50 stands for zero in the data rows.
Every row has a hidden score. How much higher is the second row's score than the first row's in each pair? 15 means about the same, 30 much higher and 0 much lower. The score is a weighted sum of the row's numbers plus the product of two more (or one squared), each taken from its middle value.
ndarray[62 35 34 34 61 46 46 77 34 35]
ndarray[56 51 66 90 39 34 82 39 89 91]: 6
ndarray[71 35 34 34 55 48 83 51 34 35]
ndarray[39 52 67 43 35 53 36 41 51 63]: 11
ndarray[64 35 34 34 74 43 40 60 34 35]
ndarray[68 45 47 66 62 34 99 52 75 89]: 17
ndarray[57 35 34 34 57 78 36 66 34 35]
ndarray[70 73 45 70 35 34 64 56 51 67]: 12
ndarray[72 63 41 63 37 34 78 57 55 62]
ndarray[48 35 34 34 59 58 59 38 34 35]: 17
ndarray[50 35 34 34 43 66 73 44 34 35]
ndarray[74 35 57 56 35 34 53 83 71 69]: 14
ndarray[34 35 59 34 55 87 36 34 34 35]
ndarray[73 35 49 46 35 34 41 88 54 66]: 15
ndarray[40 50 64 54 35 34 36 58 66 73]
ndarray[65 35 34 34 45 56 76 51 34 35]: 13
ndarray[65 55 63 75 35 34 36 71 80 70]
ndarray[69 35 34 34 98 47 61 48 34 35]: 26
ndarray[89 35 47 65 48 34 71 79 67 69]
ndarray[34 92 68 58 35 34 36 34 45 53]: 16
ndarray[34 35 52 34 58 66 36 34 44 35]
ndarray[34 68 37 37 35 59 36 34 34 35]: 19
ndarray[53 35 34 34 64 34 73 34 34 35]
ndarray[54 35 34 34 36 62 47 34 34 35]: 10
ndarray[34 35 34 37 65 37 69 35 34 68]
ndarray[87 35 52 53 37 34 46 83 74 73]: 1
ndarray[72 35 34 34 69 51 64 43 34 35]
ndarray[67 35 34 34 86 62 71 66 34 35]: 23
ndarray[82 43 49 66 51 34 65 75 82 65]
ndarray[78 35 34 55 57 34 69 72 63 71]: 19
ndarray[34 39 54 35 65 76 36 34 34 35]
ndarray[79 43 40 64 49 34 61 82 68 68]: 14
ndarray[34 59 66 38 81 51 44 34 46 41]
ndarray[34 71 54 49 35 34 36 35 34 43]: 9
ndarray[39 74 85 98 35 34 36 56 95 84]
ndarray[34 94 62 75 35 34 36 34 58 44]: 17
ndarray[40 75 59 51 35 34 36 52 44 68]
ndarray[34 72 43 36 35 63 36 34 40 35]: 13
ndarray[50 65 60 51 35 34 36 38 34 48]
ndarray[49 77 58 48 35 34 36 53 34 39]: 17
ndarray[72 35 34 34 35 46 65 75 34 35]
ndarray[52 62 68 88 35 34 79 52 95 81]: 12
ndarray[34 59 67 70 35 56 36 34 60 55]
ndarray[34 55 64 58 68 49 36 34 47 35]: 17
ndarray[34 35 34 34 65 78 36 34 34 35]
ndarray[34 83 78 69 35 34 36 34 44 39]: 13
ndarray[58 35 34 34 73 60 55 82 34 35]
ndarray[72 41 60 78 49 34 58 67 75 69]: 7
ndarray[34 83 56 60 35 35 36 46 42 35]
ndarray[34 56 59 35 72 48 36 34 34 35]: 12
ndarray[34 44 42 34 46 59 36 34 45 35]
ndarray[70 35 38 60 53 34 63 76 62 68]: 18
ndarray[52 35 34 34 54 91 36 62 34 35]
ndarray[38 78 60 64 35 34 36 54 42 49]: 20
ndarray[34 61 68 62 71 40 36 34 57 35]
ndarray[34 85 87 56 35 34 36 38 53 50]: 11
ndarray[89 42 34 34 35 34 59 74 34 35]
ndarray[34 58 69 48 35 60 36 35 60 48]: 13
ndarray[34 76 68 78 66 34 47 34 68 40]
ndarray[34 37 55 37 35 65 36 40 46 46]: 12
ndarray[82 44 50 75 36 34 55 80 68 66]
ndarray[49 75 49 49 35 34 36 45 49 52]: 13
ndarray[68 59 54 73 35 34 66 54 83 71]
ndarray[54 35 34 34 69 69 43 61 34 35]: 23
ndarray[34 58 52 67 81 34 36 34 64 45]
ndarray[79 39 45 70 35 34 59 80 81 76]: 13
ndarray[34 35 34 34 85 82 72 34 34 35]
ndarray[77 38 42 53 40 34 69 76 58 69]: 5
ndarray[70 35 34 34 37 42 81 74 34 35]
ndarray[59 35 34 34 58 88 36 59 34 35]: 14
ndarray[61 35 34 34 68 89 67 52 34 35]
ndarray[34 48 68 50 35 54 36 34 48 60]: 9
ndarray[34 59 58 36 45 54 36 34 34 35]
ndarray[34 71 58 51 35 35 36 50 34 42]: 21
ndarray[34 35 46 65 35 49 53 56 62 74]
ndarray[70 35 34 35 35 35 39 80 35 35]: 12
ndarray[72 35 34 51 55 34 69 85 71 78]
ndarray[94 43 45 50 52 34 63 69 68 59]: 6
ndarray[82 69 37 73 35 34 59 65 59 60]
ndarray[34 42 59 34 35 76 36 39 40 35]: 11
ndarray[34 35 68 34 58 74 36 34 46 35]
ndarray[34 46 45 56 86 40 36 34 40 35]: 22
ndarray[34 95 43 44 35 34 36 34 34 56]
ndarray[34 35 38 48 54 48 65 34 34 47]: 18
ndarray[34 53 63 34 35 77 36 41 34 35]
ndarray[34 35 34 34 55 92 36 43 34 35]: 19
ndarray[67 35 34 34 48 71 36 87 34 35]
ndarray[34 35 34 34 86 66 68 34 34 56]: 25
ndarray[81 53 58 68 35 34 36 98 56 70]
ndarray[34 35 34 34 47 69 44 34 34 35]: 13
ndarray[64 35 34 34 56 54 95 46 34 35]
ndarray[34 84 71 37 35 57 36 34 34 35]: 9
ndarray[59 35 34 34 35 69 74 34 34 35]
ndarray[34 36 42 34 51 55 36 34 34 52]: 21
ndarray[79 66 41 58 35 34 85 56 62 70]
ndarray[47 35 34 34 80 92 50 40 34 35]: 25
ndarray[67 35 34 34 79 75 74 72 34 35]
ndarray[59 35 34 34 66 70 99 72 34 35]: 14
ndarray[65 35 34 34 55 81 57 56 34 35]
ndarray[85 57 45 69 35 34 69 60 47 79]: 15
ndarray[34 50 50 39 54 70 36 34 50 44]
ndarray[56 35 34 34 81 84 36 64 34 35]: 22
ndarray[60 35 34 34 75 68 98 45 34 35]
ndarray[34 79 47 35 75 34 36 34 34 35]: 7
ndarray[34 64 69 74 35 47 36 37 73 58]
ndarray[34 44 88 55 35 38 36 65 69 56]: 14
ndarray[64 35 34 34 50 93 41 56 34 35]
ndarray[89 65 41 60 35 34 59 59 42 66]: 15
ndarray[34 65 53 51 93 34 47 34 58 44]
ndarray[60 52 52 62 35 34 36 86 90 62]: 26
ndarray[34 51 83 47 35 58 36 40 58 45]
ndarray[34 62 86 56 35 63 36 34 71 73]: 15
ndarray[67 35 58 75 42 34 62 63 72 72]
ndarray[34 42 65 34 37 69 36 34 34 35]: 14
ndarray[34 37 67 34 35 76 36 44 46 35]
ndarray[55 99 73 93 35 34 36 42 72 64]: 16
ndarray[79 35 34 34 55 80 36 59 34 35]
ndarray[34 35 34 34 64 94 62 34 34 35]: 21
